In the rows, zero is written as 128.
Each path below is one point turned by a fixed rotation once a step. After each direction that follows a path, write how fast that rotation turns it, in deg/step (0 if it stays still).
Each turn is a multiple of 5 degrees from 10 to 175, or 0.
Each row of a path follows its step; steps can be skipped.
Path 1:
step 0: [130 138 126 128 127 129 123 132 136 133 125 125 122 134 128 117 121 134
 124 137 128 128 136 131 119 121 128 124 120 132 134 131 121 130 126 131
 121 119 132 124 110 126 128 128 136 132 120 122 127 121 125 129 122 129]
step 1: [124 120 126 126 136 118 127 128 130 132 124 123 122 130 131 119 120 120
 121 128 134 130 133 131 113 132 127 120 135 133 121 127 128 132 126 128
 128 129 129 125 122 129 121 142 130 115 125 125 123 126 135 124 120 122]
step 2: [136 123 120 125 136 120 129 126 138 132 128 119 125 116 127 126 124 129
 128 133 117 120 122 124 125 130 128 129 125 134 133 133 125 128 134 123
 134 128 127 123 131 138 126 132 132 120 129 131 114 129 134 130 122 140]
step 3: [132 118 138 128 125 131 124 127 130 137 134 124 126 120 127 129 128 136
 127 127 131 129 124 138 119 134 126 140 120 121 135 129 127 130 132 127
 133 119 121 134 120 136 130 142 128 131 127 131 124 134 126 138 121 131]
step 4: [126 115 135 124 136 128 122 124 126 132 132 119 127 123 121 136 128 128
 129 125 141 134 123 131 130 126 121 135 126 132 124 121 131 127 125 114
 139 138 123 120 129 136 127 132 130 126 131 125 134 128 122 125 133 127]
step 5: [126 128 131 126 127 128 126 124 135 126 129 131 123 125 120 130 134 135
 131 128 132 116 131 119 133 124 133 127 120 134 135 123 131 132 133 119
 139 122 128 122 127 128 131 125 137 137 144 135 130 121 114 128 131 127]
step 6: [126 127 139 133 127 131 132 129 128 127 131 134 126 140 126 127 130 126
 128 135 132 136 136 124 125 117 128 120 124 128 123 132 129 124 120 123
 137 117 123 123 118 121 129 140 125 141 132 130 125 126 122 134 131 122]
step 8: [127 132 132 123 137 132 128 132 135 125 134 128 124 126 140 134 126 130
 119 125 125 117 133 125 124 125 133 118 133 129 131 133 118 129 129 130
 121 121 116 131 134 125 130 130 127 125 137 140 118 126 132 132 122 131]
step 9: [123 129 132 129 140 130 126 135 127 137 132 122 129 131 140 139 124 131
 118 132 125 136 130 134 131 119 128 128 114 127 126 129 125 130 123 128
 130 126 124 135 127 130 124 129 126 127 120 129 129 134 140 137 124 140]
step 10: [121 126 127 122 139 131 131 118 131 136 125 128 124 122 135 134 127 137
 120 127 140 123 128 131 132 132 128 133 125 127 123 117 123 128 124 122
 121 132 135 135 129 133 125 126 140 121 124 123 135 124 124 133 118 130]
step 12: [116 122 131 148 128 120 138 125 132 136 121 128 120 131 123 126 122 131
 132 138 126 134 129 127 133 134 127 130 123 127 122 130 132 132 131 129
 131 120 134 124 122 131 122 136 135 132 126 128 130 130 122 129 133 135]
step 13: [135 126 131 138 134 132 129 123 128 128 128 129 117 124 119 129 125 131
 124 132 126 134 130 124 131 138 127 133 144 126 124 127 118 117 130 125
 126 122 125 116 125 131 131 136 136 125 124 132 122 122 120 121 128 120]
[128 128 127 126 129 129 130 131 126 126 127 128 127 127 128 127 128 127
 126 127 125 129 127 129 123 128 129 129 128 129 126 126 128 129 126 129
 128 126 126 128 129 129 127 126 129 128 127 129 125 127 130 127 127 128] | 55
[133 131 129 127 127 129 127 125 129 125 128 130 127 128 131 128 126 130
 130 128 128 125 128 129 129 128 128 129 129 131 129 127 127 128 130 127
 127 127 127 126 128 129 128 126 129 129 128 128 126 127 128 130 128 128] | 130
Path 2:
step 0: [124 135 126 124 123 127 131 134 132 125 121 124 128 141 125 133 129 127
 115 126 122 128 124 131 132 127 129 139 125 124 129 131 125 133 131 135
 115 121 129 131 121 124 134 128 126 120 132 128 125 117 127 139 120 123]
step 1: [125 137 137 124 130 128 142 125 133 121 132 140 133 127 129 132 124 135
 131 131 133 125 122 128 124 134 142 130 129 129 132 128 128 133 136 136
 123 131 130 136 130 124 118 131 132 125 130 123 125 131 130 131 139 123]
step 2: [124 140 137 131 128 131 132 132 122 130 130 123 130 119 128 130 127 131
 130 132 117 121 125 142 134 128 127 123 119 128 123 130 118 123 131 130
 136 138 129 130 119 131 132 135 128 123 130 124 130 119 134 126 127 120]
step 3: [119 126 135 122 134 136 130 128 131 129 124 128 135 126 136 132 136 123
 126 126 122 133 131 128 124 128 126 133 127 128 135 125 120 123 135 133
 132 117 135 132 133 129 122 120 124 137 132 127 132 112 132 139 129 126]
step 4: [128 126 126 135 131 123 127 128 143 128 131 131 129 139 135 127 127 124
 129 133 125 121 132 143 128 131 135 129 130 133 132 120 126 119 129 133
 122 121 128 138 118 122 134 133 134 127 131 129 134 132 132 133 132 121]
step 6: [127 137 131 119 123 131 133 126 143 137 125 130 126 127 133 128 131 136
 137 125 122 124 127 134 119 124 129 132 116 131 131 135 123 129 128 131
 120 127 131 138 129 130 123 124 125 115 126 129 128 120 127 126 122 128]
step 7: [123 136 139 117 133 127 131 135 125 126 140 126 126 129 129 128 123 117
 127 133 129 120 117 129 129 129 133 127 120 130 140 128 125 128 135 128
 131 122 127 127 124 127 129 126 134 124 132 139 125 128 136 140 128 123]
step 8: [136 129 128 125 125 131 124 125 129 127 140 133 134 135 127 137 135 125
 132 123 124 131 128 132 125 131 127 130 123 126 126 133 127 122 131 136
 131 133 134 134 126 120 127 143 124 134 130 124 128 116 136 131 135 115]
step 10: [126 133 131 125 140 132 130 122 137 125 129 134 138 130 124 135 118 127
 135 125 120 118 126 137 127 127 130 120 127 127 132 124 129 131 127 138
 127 121 125 134 137 142 132 124 131 128 126 122 126 128 131 135 131 123]
step 11: [122 127 123 128 127 135 134 143 132 125 125 118 131 138 128 125 133 131
 126 119 120 122 124 140 124 127 133 123 122 126 132 133 121 124 138 131
 133 135 130 132 127 120 137 126 126 122 127 131 120 126 130 130 132 124]
step 12: [124 134 128 125 132 125 136 127 128 121 134 133 132 130 139 126 142 132
 129 131 121 134 118 121 126 119 136 137 122 129 143 131 126 130 125 127
 125 123 128 135 124 132 127 131 133 127 128 121 134 120 129 133 132 122]
step 13: [136 130 139 129 131 125 128 130 130 130 135 138 136 125 122 127 126 126
 132 134 118 121 130 142 133 134 135 130 128 130 135 125 126 127 125 127
 129 129 121 138 126 120 125 131 123 121 135 138 126 119 124 126 125 122]
[128 126 129 127 128 129 131 127 130 127 130 130 129 127 128 129 126 129
 128 128 129 128 128 128 127 127 128 132 130 130 129 129 129 127 129 130
 127 126 125 125 126 130 128 126 129 127 127 131 130 127 126 128 126 128] | 120
[126 128 130 127 128 132 128 130 127 129 127 128 127 127 127 127 126 129
 130 129 128 126 128 128 126 127 128 124 125 129 128 128 128 127 129 130
 129 127 130 127 128 131 129 125 127 129 127 130 127 127 129 126 127 130] | 90
[129 129 125 127 127 125 128 126 130 126 129 129 129 126 129 128 129 128
 131 128 128 128 129 128 126 132 130 128 127 125 128 129 129 129 127 130
 129 127 129 129 128 130 127 128 126 131 126 128 128 127 128 129 130 130] | 160
[127 128 127 127 126 128 130 127 127 127 129 128 127 127 127 128 131 131
 129 127 127 128 129 126 129 127 127 128 129 129 129 128 126 126 129 129
 130 130 130 126 125 129 129 131 129 130 127 127 128 130 128 124 129 126] | 110
